In the data rows, the value 128 means zero.
Here are some points:
[101  85 176 163 117  99 111 165 103 214 161  89 106 188 143 154]
[155 171 154 168 124 147 184  65 154 131  74 148 116 113 129  89]
[ 81  88 202 149 114 186 140 149  86 214  63  85  94 195 148 178]
[109  66 183 154 123 185 109 171  62  94 172 121 112  75 134 198]
[169  85  89  89 122  71 171  77 178 136 103  79 153 106 127  97]
[147 136 153  51 145 137  70  96 111 170 172 168 161  86 119 127]
[181 155 148  68 127 151 168  68 106 166  65 149 130 106 129 113]
[ 88 190 147 141 123  89 120 154 166 114  65  70 106 166 135 160]
[ 59  91 179  68  92 128 194 159  56 117 174  85 137 118 125 103]
[159  89  70  61 121 132 184 178 164 116 163  77 133 119 120 127]
[183  75  79  88 117 174 190 171  57 120 135  85 163 124 114  94]
[ 96 164 110  54 113 132 166  65 113 159  71 159 118  99 121  75]
[132 105  51 164 123 159 103 145 107  87 163 135 120  93 122 169]
[143  84  73  53 131 157  86 165 183 132 128  69 161 107 116 108]
[121 167 148 166 127  88  82  54 145 145 158  94 124 208 139 195]
[106  92  89 174 130  97 101 173  86  96 117 152 144  90 124 166]
[148 107  94  51 104  78  86 161 113  81 121 153 144 101 123 175]
[104 147 138 146 163 144  91  67 104 156  77 111 132 170 135  99]
[117  84  77 152 134 148 119 146  63 119  72 160 136  80 128  98]
[123  91  72 168 123 155  99 147  93 108 167 168 118 103 131  87]
[136 153 179 159 130 103  95 180 124 127  93 173 119  82 134 127]
[185 184  96 149 150 168 150 163  60 117 173 166 148  77 133 122]
[ 92 193 103 168 148 146 106 159 183 112 179  73 154 117 128 123]
[182  95 174 170  83 174 198 162  75 100 190 141 102  75 128 170]
[ 77 106  71 129 111  93 139 138 120 197 156 121 109 191 134 149]
[108 183  89  64 151  81 108  37 183 120 121 172 169 102 115  98]
[162  71 156  42 115  82 193 184 188 118 167 122 107  74 111 157]
[106 116  90 160  99 165 125 139 141 188 182 156 107  82 133 190]
[130 188  76  49 131 183  86  41 182 132 144 188 162 103 129  99]
[185  91 174  37 107 198 211 176  66 113 157 142 122  94 119 196]
[176 171 124 167 124 151 189  82 123 145  82 122 112 186 127  68]
[176 167  80 159 167 103 126  62 152 130 135 121 141 185 121  84]
[ 98 165 141 119 149 164 119  56 135 135 112  70  86 186 148  83]
[ 91 178 154 167 153 124 117  68 150 133 166  69 107 175 141 156]
[134 146 153 158 146 129 105  60 104 161  92 146 115  88 116 117]
[180 170 186  75 138 153 184  56 125 169 142  73 164 110 114 113]
[167 150 181 142 174 189 148  38 152 127  64 115 134 184 147 107]
[ 82 168 182 167 160  95 113  61 152 128 145  78 139 196 129 168]
[120 127 193 186 179 157  74  71  98 172 173 173 155  92 125 140]
[104  99 154  67  91 169 137 179 179 128 159 167 124 104 121 187]
[138 194 163 152 130 111  93 151 160 113  98 148 116 101 125 111]
[148  86  67  50 128 152  84 167 184 133 133  89 155 104 115 106]
[ 64 171 103 171 156  86 120 183 186 119 124 145 158 105 126  81]
[146  51  65 177 119 105  90 162  53 101  82  68 136 105 132 120]
[ 75 178 181 147 152 139 135 180 160 112 108 106 110 192 146 107]
[184  95 163 187  85 172 195 161  98  82 180 149  99  97 124 175]
[112 175 162 170 134 111  89  56 165 136 155  80 121 189 119 174]
[ 76 106 161  51  93 146 170 163  84  86 173 174 127 100 123 165]
[177  74  66  45 100 146 191 174  59 104 146  71 138 113 122 109]
Then 24 other points, each followed by its number:
[127 135 148 163 139 128 117  78 114 154  92 145 111  86 118 109] 0
[180 143 169 158 172  69 141  67 122 143 177  97 146 192 142  78] 1
[110 163 109  68 134  93  99  68 174 135 114  83 177 115 129  95] 2
[ 76  94 169  70  77 157 180 160  75 109 167 167 115 124 127 175] 3
[155 108 162  55  79  66 190 151  97  76 136 137 111  85 128 149] 4
[160  84 159 159 107 165  95 164 173 102 156 153 132  91 128  81] 5
[111  96 159  75  84 145 144 170 165 115  58 173 111  96 125 179] 6
[189 172 148 166 115  93 192 178 132 139  96 179 124  93 127 139] 7
[183 162 191 130 176  56 142  54 152 131  50  97 131 185 145  92] 8
[171 145 183 135 167  61 136  76 153 125  52 112 123 184 142 101] 9
[ 66 166 166 144 158 185 129  41 153 129  65  91  98 199 133  72] 10
[ 89 132  85 169 161 159 103  78 137 159 163 164 164  91 128 131] 11
[106 139 146 166 167 156  89  73  88 163  70  97 124 187 139  99] 12
[126 124  76  67 102 104  86 164 143 191 106 131 121  84 127 141] 13
[129 155  58 164 154 130 100  52 115 152  65  65 152  99 132 160] 14
[ 91 184 105 172 166 154 107 176 194 114 149  80 167  92 120 137] 15
[121  82  85  49 120  69  99 174  87  98 118 168 143 102 130 205] 16
[136 182  88  68 135  74  90 163 181 123 131 170 146  98 125  87] 17
[191 155 153  52 124 155 182  70 103 175  54 157 138  90 128 114] 18
[130  60  46 163 124 179  99 177 174 110 178 157 131  82 131  89] 19
[123 112 172 177 103  59  94 159  97  91 187 123 104  75 130 171] 20
[133 101 186 181 113 130  93 185  80  96 132  83 102 189 130 126] 21
[135 165 165  78 144 173  72  71 133 140 162 157 144  95 116 116] 22
[105  76  86 170 123 167 102 168  79  97 156 148 123 110 128  73] 23
Which of these numbered points is nearest to each point below, ignoring the 3 directions in which the first points spread most? Its number follows each.
[151 144 164 153 128 123 195  80 120 161  74 188 135  96 129 156] > 18
[142 146 166  43 163 185  77  64  96 171 162 167 149  90 120 112] > 22
[ 71  97 164  56  70 160 193 161  76  92 186 175 117 110 127 196] > 3
[137  71  74 171 120 183  89 175 185 111 144 146 128 112 121  89] > 19
[107 157 167 141 128 101 108 184 175 109 113 143 104  82 126 128] > 17
[187  81 170  40  98 170 191 182  62 110 180 161 121  95 118 194] > 17
[ 81 176  90 163 148 143 117 176 178 104 178  78 158 100 127 126] > 15
[132 121 156 174 112  65 101 142 110  96 179 124 111  94 131 155] > 20
[156 192  57 184 136 117  84 189 163 141  54  73 152 103 124 133] > 18
[143 187 168  39 127  73 205  62 153 130 170 128 126  72 127 201] > 4
[110  99 155  60  75 143 150 170 182 119  57 180 109 101 122 196] > 6
[ 97 166  97 170 158 152 106 174 175 111 134  96 160  91 123 133] > 15
[150  85 177 157 104 168  92 182 171 101 150 161 125  94 130  68] > 5
[170 162 152 147 110 104 191 176 124 131 110 177 124  94 127 146] > 7
[164  85 179 177 106 171  74 185 193  99 168 158 128  91 130  67] > 5
[ 82 144  67 169 169 152 104  59 126 169 164 167 172  93 127 143] > 11
[ 79 173  92 165 144 130 113 178 163 116 183  69 174 111 115 138] > 15
[ 71  94 149 176  84 139 187 166  72  90  63 140 102 104 115 189] > 18
[191 186 168  64 117 191 175  61 154 152 149 194 157  86 108  73] > 22
[ 67 161 169 165 149 124 114  65 151 132 147  57 122 190 137 171] > 2
[120 137 126 150 151 137  87  65  85 166 109 104 104 207 135 110] > 12
[ 73 130 182  43  78 162 184 151 118 192 173 156  90  91 120 159] > 3
[144 181 150 187 129  67  79  56 165 129 175  88 101 194 131 187] > 20
[ 56  89 151  52  89  68 171 177  57 105 160 100  88  87 139 150] > 4
[131 116 181 175 114 126  96 183  94  98 132  88  99 191 133 122] > 21
[161  87 180 174  98 152  91 172  66  88 174 127 102  88 128 181] > 20
[ 98  77  83 158 125 102 117 174  91 103 130 136 139  88 127 176] > 18
[ 74 163 163 120 148 158 123 170 172 119  99 106 105 181 128 100] > 10
[ 97 158 143 151 149 116 110  87 135 130 157  85 114 165 140 144] > 2
[ 82 152  71 168 166 149 106  78 137 159 167 150 171  94 126 142] > 11
[130  77 164 153 122  70 116 153  78 111 159 100 118 192 126 166] > 8
[145 158 150 163 148 115  80  54 127 144  93 151 118  71 131 125] > 0
[129  72  56 168 121 161  97 164  75 107 169 162 119  89 131  76] > 23
[ 65 152 101 173 184 171 117  54 146 142 159 200 170  89 129 136] > 11
[179 153  82 161 165  85 126  59 166 123 149 120 139 165 121  96] > 1
[163  74 185  65 107  92 198 186 191 111 129 158 129  91 128 179] > 6
[192 202  90 152 143  63 141 200  57  97 138 148 148  75 126  70] > 7
[185  80 121 164  89  53 181 180 171  99  53  91  75 196 136 150] > 9
[161  71 143 180 123 120 196 170 161 128  98 177 120  96 134 109] > 7
[ 99 160 139 135 149 167  97  56 126 135 106  72  83 183 147  74] > 10
[145  56 175  82 112  98 209  76 161 122 120 160 140  92 129 199] > 4
[138 179 126 155 124 144  85 168 140 127  92 105  94 190 127  92] > 21
[134  98 176  43 109 120  77 180  80  99 122  97 110 207 130 134] > 21
[122 174  82  72 150 161 107 147 173 126 151 107 175 106 124 140] > 15
[132  79  67 157 119 173  89 174 176 107 148 156 140  94 121  85] > 19
[109 180 137 158 114 180 104 179 157 115  78  93  92 182 130 192] > 6
[ 98 137  77 168 155 155 117  75 116 156 148 156 156 112 127 146] > 11
[105  61 153  60 100 167 163  49 156 134 166 150 123  89 127 171] > 3
[ 95 198 149 160 121  78 110 168 181 103  63  51 102 181 137 172] > 4
